In the rows, 128 means zero.
The rows of Z fall into 4 groups, and each row is roughly a mix of its group's hidden directions; some rows fit no group.
Z, 146 rows:
[[162  91 122 125  81 129 108 117 100 106]
 [144  93 119 117 143 129 111 133 130 194]
 [ 57 110 122 147 147 132 120 108 122 131]
 [111  88 149 102 113 133 138  87 168 125]
 [ 84 183 120 141 105 119 147 107 129 128]
 [160 173 130  82 112 112 127 126  98 134]
 [155  94 161 130 157 116 157 100 143 156]
 [160 146 116 159 157 170 139 161 135 144]
 [122 104 172 102 109  92 101 100 137 135]
 [136 115 119 101 144 189 130 162 109 127]
 [140 170 188 130 111 121 116 112 139 143]
 [135 156 162 166 118 128  99 116 161 160]
 [115  73 121 153 126 138 175 112 119 121]
 [131 188 120 130  88 102 131 122 151 124]
 [104 117 150 160 168 133  99 148  98 104]
 [152 146 159 164 127 179 105 113 122 118]
 [160 119 104 138 140  83 167 132 148 101]
 [ 88 164  94 156 149 138 144 143 106 110]
 [ 96 112 118  99 126 157 103 104 164 159]
 [ 86 120  96 115 155 134 126  81 139 151]
 [179 156 107 130 137 133  88 132  97 127]
 [169 150 109 135 116 138 129 176  94 146]
 [166 133 141 121  73 101 132 132 161 117]
 [109 168 141 151 132  93 105 136 133 174]
 [136  91 117 171 110 169 128 158 141 115]
 [111 162 118 138  99  81 145 122  98 154]
 [136 145  96 148 158 150 128 162 141  82]
 [173 170 131 108 138 139 131 169 131 106]
 [123  95  77 137 124  88 114 159 124 127]
 [ 69 153 134 105 137 131 111 111 108  98]
 [ 89  92 144 139 121 122 173  95 123 117]
 [139 166 159  92 133 110 119 129  97  91]
 [149 146 121 104 126 144 123 162  67 129]
 [138 138 156 116 136 190 131 141 160 148]
 [143 119 129 130 152 150 148 104 127  62]
 [115  68 127 129 101 124  86 124 128 147]
 [107  73 117 148 135 142 147 119 147 167]
 [155 184 121 124 130 113 119  93 156 109]
 [162 139 128 126 175 123 124  79 131 103]
 [ 84 115  86 156 151 152 134 151 134 145]
 [ 86 164 115 142 170 139 147 107 136 107]
 [ 95 175 123 104  98 127 106 162 133 116]
 [149 135 167 147 104 118 125 130  83  89]
 [114 159 158 117 115 137 118 138 165 179]
 [146 147 147 130  83  77 141 143 113 146]
 [130 104 121 109 157 122 126 166 186 128]
 [ 80  82  97 154 119 133 114 130 138 116]
 [125 165 169  98 114 101  89 120 135 120]
 [130  93 157 106  70 128 107 143 128 140]
 [146  99 140 116  82 134 163 132 145 167]
 [110 166 106 130 139 133 101 121  80 162]
 [106  82 118 135 152 180 135 117 112 112]
 [ 92  97  94 116 161 116 117 112 134  91]
 [105 170 133 111  99 125 123 162 159  97]
 [ 77 166 103 151 149 137 114 133 118 104]
 [138  88  94 102 123 103 155 114 102  99]
 [138  77 121 154 118 163 161 143 117 147]
 [115  95 140 165 157 117  98  85 130 115]
 [100 187 102 127 142 141 120 163 134 127]
 [ 87 144 149 146 167 113 116  88 110 119]
 [151  92  92 116 125 135 143 129 177 103]
 [115  99 148  97 115  92 120 101 144  87]
 [145 121 162 136 158 147 130 183 136 101]
 [100 127 138 140 100 173 133  83 108 113]
 [157 141 126 139  93 146 105 104  75 126]
 [109 151 128 155 157 127 163  99 110  86]
 [159  80 116 163 144 136 161 118 149 120]
 [122  95 121 104 140 182 134 117 100  98]
 [151  87  91 115 112 137 110 142 113 170]
 [137  93 104 122 151 131 164 115 122  77]
 [114 122 106 111  96 164 104  82 150 137]
 [120 120 160 129 101  73 160 114 139 108]
 [114 175 157  91 144  93 128 106 123 135]
 [177  90 139 110  99 131 140 120 101 149]
 [139 133 120 161 133 190 137 136 106 155]
 [148 100 109 152  91 158 136 132 112  85]
 [150 152 127 164 122 147  92 156 108 165]
 [131 140 108 163 135  98 112 176 121 163]
 [110  91 104 151 162 127 156 112 129  88]
 [144 157 152 141  79 157 112 119  95 116]
 [132 152 133 193 124 138 139 140 120 163]
 [133  95 126 137 126 124 155 110 134  63]
 [163 192 146 141 130 120 143 144 142 132]
 [187 113 106 133 130 130 144 172 125 141]
 [118 154 133 145 153 114 181 113 137  88]
 [112 101 123 100 141 188 129 126 102 110]
 [144  69 114 124 158 162 117 141 133 112]
 [114 161 128 188 153 134 129 120 152 149]
 [154 136 176 132 166 120 160 104 140 143]
 [118 105 130 174 126 139 111 138 137 185]
 [168 112  80 130 121 136 141 170 117 111]
 [141 132 124  82 149 136 136 116 135  68]
 [129 147 159 109 165 109 166 120 157 157]
 [ 95 143 118 139 142 176 115  96  91 127]
 [143 101 122 149 143 185 112 148  97 127]
 [113 137 124 138 139 108  93 115 187 156]
 [145  95 163 117 180 135 135 128 155 110]
 [135 113 110 142 189 135 130 117  87 116]
 [110  60 117 144 102 132 104 124 131 129]
 [ 86 141 125 145 166 166 136 104 102 114]
 [111  76 142 111 145 121 126 154 116 172]
 [123 134 106 133 120  93 185 157 120 152]
 [139 112 138 138 164 149 126  85  80 117]
 [ 73 147 150 101 141 165 124 116 145 128]
 [155 126 127 104 146 187 134 156 115 108]
 [143 138 141  88 127 186 125 157 127 144]
 [130 161 177 121 155 136 134 128 111 172]
 [172 123 105 119 145 115 161 143 127  81]
 [125 148 111 167 143  66 130 138 135 114]
 [112 131 148 125 132  83 118 117 102  74]
 [ 88 160 139 121 148 135  96 148 123 172]
 [101 134 148  97 153 102 165 110 129 167]
 [113 132 161  99 104  99 128 113 159 171]
 [101  94 185 125 109 123 159 124 126 140]
 [ 88 109 167 121 124 113 147  87 115 105]
 [117 135 177 145 116 154 158 161 158 123]
 [138 102 119 104  98  84 137 155  93 110]
 [118 126 125 190 123  89 103 120 121 148]
 [114  91  80 123 137 114 108 132 171 140]
 [171 139 104 120 114  90 130 171 114 145]
 [116 106 139 153 140 167  84  94 144 114]
 [147 180 142  92 125 140 120 169 137 136]
 [186 122 151 137 138 141 109 145  91 109]
 [165 129 140 164 182 111 146 116 130 116]
 [149 143 111 132 110 123 100 104  87  81]
 [127  95 104 114 111 124 181 150  95 131]
 [104 124 133  96 137 160  95 101 158 162]
 [138 124  76 107 129 102 144 174 113 138]
 [166 137 140  83 156 144 162 109 148 130]
 [ 89 104 146 161 150 120  91  95 126 119]
 [147 159 137 117 122  73 140 138 169 133]
 [ 85 167 138 121 158 161 111 156 131 124]
 [166 145 134 157 121 148 103 151  87 104]
 [144  79 119 144 104 144 112 125 100 170]
 [118 136 135 116 159 157  71 102 136 106]
 [159 143 128 114 170 107 101 171 129 149]
 [111 159 153 109 143  94 161  93 128 103]
 [145 148  96 103 131 127  98 128  81 162]
 [117 143 117 109 166 141 150 137 129  68]
 [116 123 107 101 131  77 164 131 164 122]
 [145 151 120 168 133  73 130 149 150 138]
 [ 93  91  91 133  98 133 162 133 121 105]
 [135  91 151 112 114  78 152 137 152 149]
 [160 140 141 114 103  76 125 158 142 152]
 [149 162 121 136 159  78 137 165 123 128]
 [157 130 149 105 116  99 150  84 102 101]]
One row of each group comes first, with its name. Which group is each row after those in?
[178 108 107 121 138 120 178 107 122 123]  W
[132 158 112 128 169 120 151 168 147  95]  Q
[142  79 127 117 152 149 109 176 133 136]  F
[124 119 153 173 120 172 159 108 107 130]  T

[122 121 131  86 119 105 166 139  81 108]  T
[115 170 161 147 117 118 104 129 159 165]  Q
[191 101 139 128 149 114 141 102 146 135]  W
[111 145 152 134 109  89 152 126 148 178]  T
[ 82  93 134 167 127 122 100 105 121 145]  T
[122 114 138 135 182 135 152 145 159  91]  F
[124 164 109 122  94 134 128 133  89  82]  W
[136 178 151 158 132  95 136 125 165 131]  T
[169  94 110 103 127 153 145 128  98  95]  Q
[ 78 104 121  91 136  96 155 110 130 136]  T
[133 169 166 143 167 108 147 153 121 109]  F
[157 122 147 125 144 129 194 127 152 136]  W
